| -3.92 |  0.48 | -2.08 |  0.38 |
| -3.92 |  0.49 | -2.08 |  1.31 |
| -2.59 |  0.48 | -2.08 | -6.17 |
| -3.92 |  0.48 | -2.08 | -4.48 |
->
|  0.48 | -2.08 |  0.38 | -3.92 |
|  0.49 | -2.08 |  1.31 | -3.92 |
|  0.48 | -2.08 | -6.17 | -2.59 |
|  0.48 | -2.08 | -4.48 | -3.92 |

| -2.18 | -0.88 |  1.12 |  0.81 |  0.61 |  2.49 |  2.40 | -1.78 |  1.28 | -0.22 |  3.08 | -2.47 | -5.48 | -3.16 |
| -0.63 |  2.15 | -4.08 | -4.36 | -1.37 | -1.20 | -2.94 |  2.47 | -0.92 | -1.49 | -1.96 |  1.43 |  2.34 |  1.55 |
|  4.60 | -3.59 |  0.99 |  1.83 | -1.61 | -2.06 |  0.17 | -0.95 | -4.84 | -0.77 |  1.22 | -1.74 | -0.33 |  0.51 |
|  2.75 |  3.86 |  0.78 |  2.88 |  0.40 | -1.33 | -2.87 |  1.84 | -0.67 | -0.74 | -3.17 |  3.60 |  3.20 |  1.31 |
->
| -0.88 |  1.12 |  0.81 |  0.61 |  2.49 |  2.40 | -1.78 |  1.28 | -0.22 |  3.08 | -2.47 | -5.48 | -3.16 | -2.18 |
|  2.15 | -4.08 | -4.36 | -1.37 | -1.20 | -2.94 |  2.47 | -0.92 | -1.49 | -1.96 |  1.43 |  2.34 |  1.55 | -0.63 |
| -3.59 |  0.99 |  1.83 | -1.61 | -2.06 |  0.17 | -0.95 | -4.84 | -0.77 |  1.22 | -1.74 | -0.33 |  0.51 |  4.60 |
|  3.86 |  0.78 |  2.88 |  0.40 | -1.33 | -2.87 |  1.84 | -0.67 | -0.74 | -3.17 |  3.60 |  3.20 |  1.31 |  2.75 |

| -4.09 |  0.63 |  1.94 | -3.11 |  0.13 |
| -4.66 |  0.46 |  1.36 | -0.57 | -0.63 |
|  0.05 | -6.08 | -1.86 |  1.60 | -1.66 |
|  2.86 | -4.73 | -1.95 |  0.63 | -0.66 |
| -3.49 |  1.24 |  1.70 | -2.25 |  0.36 |
|  3.97 | -3.25 | -1.36 | -0.86 |  0.20 |
| -3.79 |  0.30 |  0.76 |  0.68 | -0.79 |
->
|  0.63 |  1.94 | -3.11 |  0.13 | -4.09 |
|  0.46 |  1.36 | -0.57 | -0.63 | -4.66 |
| -6.08 | -1.86 |  1.60 | -1.66 |  0.05 |
| -4.73 | -1.95 |  0.63 | -0.66 |  2.86 |
|  1.24 |  1.70 | -2.25 |  0.36 | -3.49 |
| -3.25 | -1.36 | -0.86 |  0.20 |  3.97 |
|  0.30 |  0.76 |  0.68 | -0.79 | -3.79 |

| -5.73 | -4.85 | -0.14 | -0.54 | -2.37 | -6.97 |
|  4.90 | -5.24 | -4.32 |  0.05 | -4.26 | -3.91 |
->
| -4.85 | -0.14 | -0.54 | -2.37 | -6.97 | -5.73 |
| -5.24 | -4.32 |  0.05 | -4.26 | -3.91 |  4.90 |

| -0.46 | -6.62 |  1.99 |  1.05 | -1.93 |
|  3.67 | -5.93 | -4.14 | -0.36 |  1.57 |
|  0.34 | -4.20 | -0.35 |  2.61 |  1.58 |
->
| -6.62 |  1.99 |  1.05 | -1.93 | -0.46 |
| -5.93 | -4.14 | -0.36 |  1.57 |  3.67 |
| -4.20 | -0.35 |  2.61 |  1.58 |  0.34 |

| -1.40 | -2.28 | -0.20 | -1.14 | -0.36 | -0.96 |
|  0.30 | -3.02 | -3.26 |  1.18 | -0.51 | -3.08 |
| -2.66 |  3.36 | -2.49 | -0.14 | -0.13 |  2.38 |
|  3.70 | -4.74 |  4.19 | -1.41 |  0.89 | -3.40 |
|  3.22 | -3.89 |  7.33 | -2.96 |  1.27 | -2.48 |
| -1.73 | -2.72 |  0.05 | -1.31 | -0.16 | -1.58 |
|  5.17 | -4.05 |  7.54 | -2.84 |  0.68 | -1.35 |
|  0.25 | -4.18 |  3.23 | -2.02 |  0.45 | -2.68 |
|  4.12 | -5.53 |  7.08 | -2.51 |  0.79 | -3.52 |
| -3.47 |  5.93 | -2.24 | -0.73 |  0.90 |  3.74 |
| -2.34 | -2.52 | -2.13 | -0.41 | -0.55 | -1.58 |
->
| -2.28 | -0.20 | -1.14 | -0.36 | -0.96 | -1.40 |
| -3.02 | -3.26 |  1.18 | -0.51 | -3.08 |  0.30 |
|  3.36 | -2.49 | -0.14 | -0.13 |  2.38 | -2.66 |
| -4.74 |  4.19 | -1.41 |  0.89 | -3.40 |  3.70 |
| -3.89 |  7.33 | -2.96 |  1.27 | -2.48 |  3.22 |
| -2.72 |  0.05 | -1.31 | -0.16 | -1.58 | -1.73 |
| -4.05 |  7.54 | -2.84 |  0.68 | -1.35 |  5.17 |
| -4.18 |  3.23 | -2.02 |  0.45 | -2.68 |  0.25 |
| -5.53 |  7.08 | -2.51 |  0.79 | -3.52 |  4.12 |
|  5.93 | -2.24 | -0.73 |  0.90 |  3.74 | -3.47 |
| -2.52 | -2.13 | -0.41 | -0.55 | -1.58 | -2.34 |
